[[ 25 -39  11  23   8  10 -11   1 -31  10]
 [ 14  48 -12 -31 -20  -1  12 -16  25  16]
 [ 11   1   5  14  -5  -2   1  24 -11 -17]
 [  7 -24   3  32  25 -10   0  13 -32 -22]
 [ 18 -56  32  53  40   5 -22  29 -53   9]
 [ -6 -23  -5  20  10  -8  11 -12 -19  -3]
 [ 17  22   0  -7  -5  -4  -2   7   6  14]]
->
[[-39  11  23   8  10 -11   1 -31  10  25]
 [ 48 -12 -31 -20  -1  12 -16  25  16  14]
 [  1   5  14  -5  -2   1  24 -11 -17  11]
 [-24   3  32  25 -10   0  13 -32 -22   7]
 [-56  32  53  40   5 -22  29 -53   9  18]
 [-23  -5  20  10  -8  11 -12 -19  -3  -6]
 [ 22   0  -7  -5  -4  -2   7   6  14  17]]

[[-46   8 -16   1 -29   0  28 -38]
 [-30  16 -29 -24   2  -5  39 -60]
 [-41   6 -30   5  13  -6  35   8]
 [-40 -27  33 -13   8 -22  -6 -31]]
->
[[  8 -16   1 -29   0  28 -38 -46]
 [ 16 -29 -24   2  -5  39 -60 -30]
 [  6 -30   5  13  -6  35   8 -41]
 [-27  33 -13   8 -22  -6 -31 -40]]

[[ 23 -20]
 [ 64  -6]
 [ 65  18]
 [ 68   8]
 [ 42 -16]
 [ 21  39]
 [ 42  60]
 [ 54 -15]
 [ 29  54]
 [ 36  63]]
->
[[-20  23]
 [ -6  64]
 [ 18  65]
 [  8  68]
 [-16  42]
 [ 39  21]
 [ 60  42]
 [-15  54]
 [ 54  29]
 [ 63  36]]

[[ -8 -45  50]
 [ 53  -7  40]
 [-47  21  16]
 [-46  25  34]
 [ 37   2  23]
 [  6  -1  38]
 [ 28 -34   3]]
->
[[-45  50  -8]
 [ -7  40  53]
 [ 21  16 -47]
 [ 25  34 -46]
 [  2  23  37]
 [ -1  38   6]
 [-34   3  28]]

[[  0 -39  26  15  -2 -56   9   4 -54 -35  -3  -8]
 [  8  26  36  -1 -21  20 -14 -12   0   5 -20 -20]
 [  1   7 -28  -6   7 -25   8 -18 -20 -52  18 -33]
 [  6   9 -19  -2  11 -19   3 -23 -19 -50  13 -35]
 [  1   5 -21  -3   7 -14   5 -22 -21 -47  15 -36]
 [  5   5 -26   4   9 -18   9 -21 -25 -45  19 -35]]
->
[[-39  26  15  -2 -56   9   4 -54 -35  -3  -8   0]
 [ 26  36  -1 -21  20 -14 -12   0   5 -20 -20   8]
 [  7 -28  -6   7 -25   8 -18 -20 -52  18 -33   1]
 [  9 -19  -2  11 -19   3 -23 -19 -50  13 -35   6]
 [  5 -21  -3   7 -14   5 -22 -21 -47  15 -36   1]
 [  5 -26   4   9 -18   9 -21 -25 -45  19 -35   5]]

[[  7 -25]
 [ 47 -60]
 [ 41 -43]
 [ 10 -14]
 [  2 -17]
 [-17 -58]
 [-18 -56]
 [-13 -37]
 [-15 -53]
 [-11 -27]
 [ 20 -24]]
->
[[-25   7]
 [-60  47]
 [-43  41]
 [-14  10]
 [-17   2]
 [-58 -17]
 [-56 -18]
 [-37 -13]
 [-53 -15]
 [-27 -11]
 [-24  20]]

[[ 33 -66  49 -39 -30  17  -3 -61 -42]
 [-23  39  64 -43  36  37  -6  31  37]]
->
[[-66  49 -39 -30  17  -3 -61 -42  33]
 [ 39  64 -43  36  37  -6  31  37 -23]]

[[ -2 -21 -16  -4  -3  18 -18  -7  17]
 [-61 -11  -6  23  23  15 -32 -58 -12]]
->
[[-21 -16  -4  -3  18 -18  -7  17  -2]
 [-11  -6  23  23  15 -32 -58 -12 -61]]

[[-45 -32   4   0  70   8   0 -25  40 -16  41  24]
 [-55 -41 -22   9  20 -13  -1  -9   0 -23  44  14]]
->
[[-32   4   0  70   8   0 -25  40 -16  41  24 -45]
 [-41 -22   9  20 -13  -1  -9   0 -23  44  14 -55]]
---
[[-36  -2]
 [ 28 -37]
 [ 57  15]
 [-39  -2]
 [  3  37]]
->
[-2 28]

[[  9  69  63]
 [ -6  12  49]
 [ 34   8 -11]
 [-39  33  12]]
->
[63 12 34]

[[-47  -3]
 [-29  27]
 [-58 -22]
 [-34  20]]
->
[ -3 -29]

[[ 14  -1]
 [  2  44]
 [-67  -9]
 [-15  42]
 [ -7 -49]]
->
[-1  2]

[[35 37]
 [28 32]
 [22 34]
 [23 39]
 [55 25]]
->
[37 28]

[[ 44 -28  14]
 [ -8 -49 -21]]
->
[ 14 -49]

[[ 12   3  25 -30  -5]
 [ 10   5  21 -24  -2]
 [ 42   3 -30 -63 -13]]
->
[ -5 -24 -30]

[[  9 -31 -17]
 [-27  60  27]]
->
[-17  60]

[[-12  50   6  34  28]
 [ 24 -32  -1 -28 -13]
 [-56   8  -7  26 -11]]
->
[ 28 -28  -7]
---
[[ 22 -43  30]
 [ 21 -26  31]
 [-43  45  25]
 [ -6 -27 -23]
 [  8  42  52]
 [-14 -17  -4]
 [ 25 -51  14]
 [ 28 -29 -15]]
->
[[-43  45  25]
 [-14 -17  -4]
 [ -6 -27 -23]
 [  8  42  52]
 [ 21 -26  31]
 [ 22 -43  30]
 [ 25 -51  14]
 [ 28 -29 -15]]

[[ 10 -10 -14 -15  16  10 -12  -7 -16 -18   2  -3   5  -2  11]
 [ 11  -2  -4   2   0  -2 -14   6   3   9   1  -2   3  -7  -5]
 [ -8   4  31   8 -56 -28  32  20   9  49  -3   3  -6   7  -9]]
->
[[ -8   4  31   8 -56 -28  32  20   9  49  -3   3  -6   7  -9]
 [ 10 -10 -14 -15  16  10 -12  -7 -16 -18   2  -3   5  -2  11]
 [ 11  -2  -4   2   0  -2 -14   6   3   9   1  -2   3  -7  -5]]

[[ 13 -32 -37 -29  -1 -16  40  -2  -3  16]
 [-31 -19  11   3  21  37 -53  28 -37  -1]
 [ -2  51  30  42  -5  21 -39  -2   3 -12]
 [-55  -7  34  28   3  18 -25  21   9   3]
 [ 47  10 -13  -7  -5  18  31  17 -12  -5]
 [-21  43  -4   7   9  -8 -25 -43  37  12]
 [ 23  18 -65  -4  -5 -10   3 -39 -15  21]]
->
[[-55  -7  34  28   3  18 -25  21   9   3]
 [-31 -19  11   3  21  37 -53  28 -37  -1]
 [-21  43  -4   7   9  -8 -25 -43  37  12]
 [ -2  51  30  42  -5  21 -39  -2   3 -12]
 [ 13 -32 -37 -29  -1 -16  40  -2  -3  16]
 [ 23  18 -65  -4  -5 -10   3 -39 -15  21]
 [ 47  10 -13  -7  -5  18  31  17 -12  -5]]

[[-25 -41  17  -1  44]
 [ 10  26  -6  13 -64]
 [ -8  -8   1   0 -41]]
->
[[-25 -41  17  -1  44]
 [ -8  -8   1   0 -41]
 [ 10  26  -6  13 -64]]

[[ -2 -38  12   4  28  33  27  61  16 -19   9 -58 -41 -17  25]
 [-36 -32   2  -9   1  47  24  48 -27 -34  18 -61 -33 -11  16]
 [-20 -37   7  -2  15  42  27  57  -5 -28  14 -62 -39 -15  21]
 [-25 -36   6  -4  11  44  26  55 -12 -30  15 -63 -38 -14  20]
 [ -8 -39  10   2  24  37  28  61  10 -22  10 -60 -41 -16  23]
 [-30 -35   4  -7   6  46  25  52 -19 -32  16 -62 -36 -13  17]]
->
[[-36 -32   2  -9   1  47  24  48 -27 -34  18 -61 -33 -11  16]
 [-30 -35   4  -7   6  46  25  52 -19 -32  16 -62 -36 -13  17]
 [-25 -36   6  -4  11  44  26  55 -12 -30  15 -63 -38 -14  20]
 [-20 -37   7  -2  15  42  27  57  -5 -28  14 -62 -39 -15  21]
 [ -8 -39  10   2  24  37  28  61  10 -22  10 -60 -41 -16  23]
 [ -2 -38  12   4  28  33  27  61  16 -19   9 -58 -41 -17  25]]

[[  3   0   1   1   0   5   5  -5  -1   3   1   3]
 [ -1  -3  -5  -3  -4   1   2 -10  -5  -2  -1   0]
 [  7   7  -5  -7  -8   4   4  -9  -8  -1   5   7]
 [  0  -1 -13 -10 -11  -2   3 -18 -11 -10   1   1]
 [-38 -40  47  49  50 -20 -25  57  52  16 -39 -39]
 [ -2   1  -7  -7  -5  -4  -5   1  -5  -4   2  -3]
 [-14  10 -42 -42 -23 -34 -35  16 -25 -29  13 -18]
 [ -3  -5   0   4   4   0   4  -4   3  -2   0  -2]]
->
[[-38 -40  47  49  50 -20 -25  57  52  16 -39 -39]
 [-14  10 -42 -42 -23 -34 -35  16 -25 -29  13 -18]
 [ -3  -5   0   4   4   0   4  -4   3  -2   0  -2]
 [ -2   1  -7  -7  -5  -4  -5   1  -5  -4   2  -3]
 [ -1  -3  -5  -3  -4   1   2 -10  -5  -2  -1   0]
 [  0  -1 -13 -10 -11  -2   3 -18 -11 -10   1   1]
 [  3   0   1   1   0   5   5  -5  -1   3   1   3]
 [  7   7  -5  -7  -8   4   4  -9  -8  -1   5   7]]
